Turns in one plane each, and the order they were made in; the first pair answered:
turn Nebem:
[ -2  -6 -17  13   5  10 -46  21  10  23   9   2  -3 -21] -> [  8  43 -12  -3   3 -12   9  -9 -16 -10  35   8  18   0]
[-16 -39   3  39   8  -6 -11   3 -27  25  -6  -6 -20  -4] -> [ -7   2 -12  32   9 -17  20 -16 -46   9  20   1 -18   9]
[  5  13  -5   5   3   1   8  -4  -8 -14   9  -3   1   4] -> [ -1 -10  13   3   3   1  -2   3   2 -12  -8 -11   6   0]
[-15   0 -22 -13  -8  21   8  -5  -2  40   3  -6 -29  38] -> [-16   4   5 -25 -12   0  38 -19  -4  11  -2 -11  -2  45]
turn dusim:
[-18 -15 -52  -7   8   4   3   8 -10  15 -20   1 -27  21] -> [-19  -6 -54  -5  10   1  -2  12  -7  19 -11  -1 -21  20]
[ 16   5 -11   0  -1  22   5 -17  13   3 -10  -7 -17  11] -> [ 14  12 -14   0   1  23   5 -16  17   7  -5  -9 -14   8]
[  1 -26 -23  36   9  15 -31  48   0  11  -3   2 -24 -33] -> [  0 -31 -21  34   8  15 -30  45   0   8  -9   2 -25 -33]
[ 13   5   7   9  -3   1  -9   8 -12  30   2  -3 -11  12] -> [11  4 11  7 -1 -1 -9  8 -7 29 -1 -5 -7 13]
turn rep:
[ -9  21 -33  22 -14  18 -16 -23 -24  10  13  41  -4  -2] -> [-21   4   2  16 -11   0 -36  -2  13  22  13  14  49 -18]
[  3  -6  -9   5   5  -3 -27  -3   8  15  20 -10  23   3] -> [  3 -35  -6   6   0   7 -26 -11  -6   2 -11  -3  -5   2]
[-16  24 -43 -20   4  -8  -1   9   6   9  -9   4 -17 -30] -> [-21   4 -22 -22   2 -14 -10  20  20  12 -19  -6   3 -38]
turn tabek:
[ -2   2  -3  -3  -8   3   3  -1 -14   2 -12  -1  -7  -5] -> [-8  5  3 -7 -4  6  5 -1 -5 11 -9 -9 -4  0]
[  6  -6 -15   0  -7  12 -22   0 -14  14 -19  29 -27 -23] -> [ -8  18 -11 -16   6  24  12 -18  -1  37  -1   9 -23  10]
[-10  10  -7  -2   0   2  17   7  -8   9  13   2  12  -8] -> [-10  -4  -3   3  -3  -2   4  17  -3  11   6   2  17 -18]
Then:
(2 to 4 turns a pair)
[ 10  45  19 -28   6 -31  24 -25   7  -7  36  -6  44  13] -> [ 19 -38  -4   5 -10  -3 -63  14   0   4 -19  21 -23 -38] => tabek Nebem rep
[-20  -1  15  -7  -9   8   1  -7  31  19  14 -36  23  -3] -> [-13  -5  -9   6 -12  11 -28  10  24  25  19 -25   5 -22] => Nebem tabek tabek tabek
[  5  28 -21  12  10 -12 -40  22  24  26  38 -11  34 -23] -> [ 20  28 -55  18   4  16 -16  -8 -26   5  18  23 -42  -6] => rep rep
[ 11 -30 -14   2   2 -32   1  12 -24 -39 -28   8   1 -22] -> [-13   6  -7 -20  25  -9  51 -14   3   3   0 -21   7  33] => rep rep rep tabek
[ 11  -2 -18  19  11   6 -18  21  38  27  30   7 -13 -25] -> [ 26  17  -4  13  -3 -29  17   4   5 -24  32  22  10 -32] => Nebem tabek tabek
[-24  17 -18  -6  16  40  15  -9 -16  27   4  -2 -31  12] -> [-30  32  -1 -11  20  18  10   3   7  33  25 -20  19   7] => rep Nebem
[  9  10 -22 -45  21   6  53 -23 -14  11 -26  16 -10  53] -> [ 17 -54  -6 -33   5   1   6   2 -17 -10 -72  29 -16  13] => Nebem tabek
[ -3 -45 -17 -15   6  34 -25 -13 -13   8 -43  19 -49   0] -> [-25 -48  24 -29  16  24 -16  -8  31  27 -37 -19   9  11] => tabek rep rep
[  8  35 -48  19  -1 -10 -55  36   5  24  49   9   5 -33] -> [-37   5  31 -18  21  18  18  -6  47  46  13 -46  28  39] => tabek rep tabek tabek
[-11  -1   4  -8  10  29  51 -41 -12 -12 -13 -21 -25  34] -> [-13  30 -21  -2  21  31  31 -24   5  23  26 -26 -17  34] => Nebem rep
[ -6  24 -21  -8  11  27   5   3  -2  25  27  -6 -12  27] -> [  8 -25  19  -7 -14  -1   4   2 -27 -40 -23   9   5  -2] => Nebem tabek rep Nebem
[-16 -32  22 -11   6  10  15   0  23  11 -25 -21   0  17] -> [ -1 -19  18  -3  -7 -26 -11  23  17  -9  -8 -10  35 -19] => tabek rep rep
[  7 -43  17  13  -8  16   7 -14 -38 -19 -42   8 -12   1] -> [ -8  -5  10  12  11   6 -22  20  17  42  18 -28  46  -7] => rep tabek
[  6   5   4  -6  -5 -10  37 -15 -27 -26  -5   8   1  10] -> [-14 -15  19  -3   6  -5   0  16  23  18  -1 -22  31   0] => Nebem tabek rep Nebem
[ -2 -10  37 -14   2 -11   7   5  11  -7 -18 -10  14 -14] -> [ -4 -18  17  -7   7  17  -3   2   9  14 -26  -5 -26  -6] => tabek tabek rep Nebem
[ 17  10 -16   6 -13  -1  -9   9 -10  -7   4  12 -13 -13] -> [ 12   1 -13   9 -12   2 -22  15   1   9   4   4  -9 -17] => Nebem tabek tabek Nebem
[ -3  31 -12   7  12  -4  -1   0 -44 -40   2   9 -16 -31] -> [-22  26  18  -2  22 -17 -10  19  -1 -17  16 -25  36 -32] => rep tabek tabek
[ 18  24   2  -1 -18 -28 -12   0 -22 -28   3   7  44 -19] -> [  5  40 -32   4   3   7 -28   7  -1  35  27  -3  14  -3] => tabek Nebem Nebem
[  6   9 -33  13  -1  13 -27  13  -4  13   3  15 -22 -17] -> [  8  40 -13   1  -2 -18   7  -1  -4 -10  26   7  21  -7] => rep Nebem
[-23 -39  24  -4   9  33  26 -27  -1   2 -40  -8 -37  27] -> [-27 -21  42   0   7  -8 -14  14  42  18   1 -34  46  -7] => tabek rep rep
[ -4 -22  44 -14   1 -14  27  -5  10 -11 -13 -18  30   9] -> [ 27   6 -24  10 -10 -20  -7  11 -35 -26  13  26 -10 -24] => Nebem Nebem tabek tabek
[ -3   3  19   1  -3  -4 -19   6  28  12  12 -17  25  -8] -> [  2 -23   3   7  -7  20 -27   0   8   8 -15   0 -28  -6] => rep rep tabek rep
[  9 -51  12   9 -17   3 -16   5 -18 -31 -60  21 -22 -12] -> [ 22   9 -39  22 -16 -14 -50  32 -15 -12   4  31  -2 -38] => rep tabek tabek
[ 20   9 -19  33 -16 -21 -62  47  -7  -2  36  17  17 -51] -> [ 20  39 -18   9  -9   7  46 -30 -53 -29  20  28 -41  23] => Nebem tabek rep rep
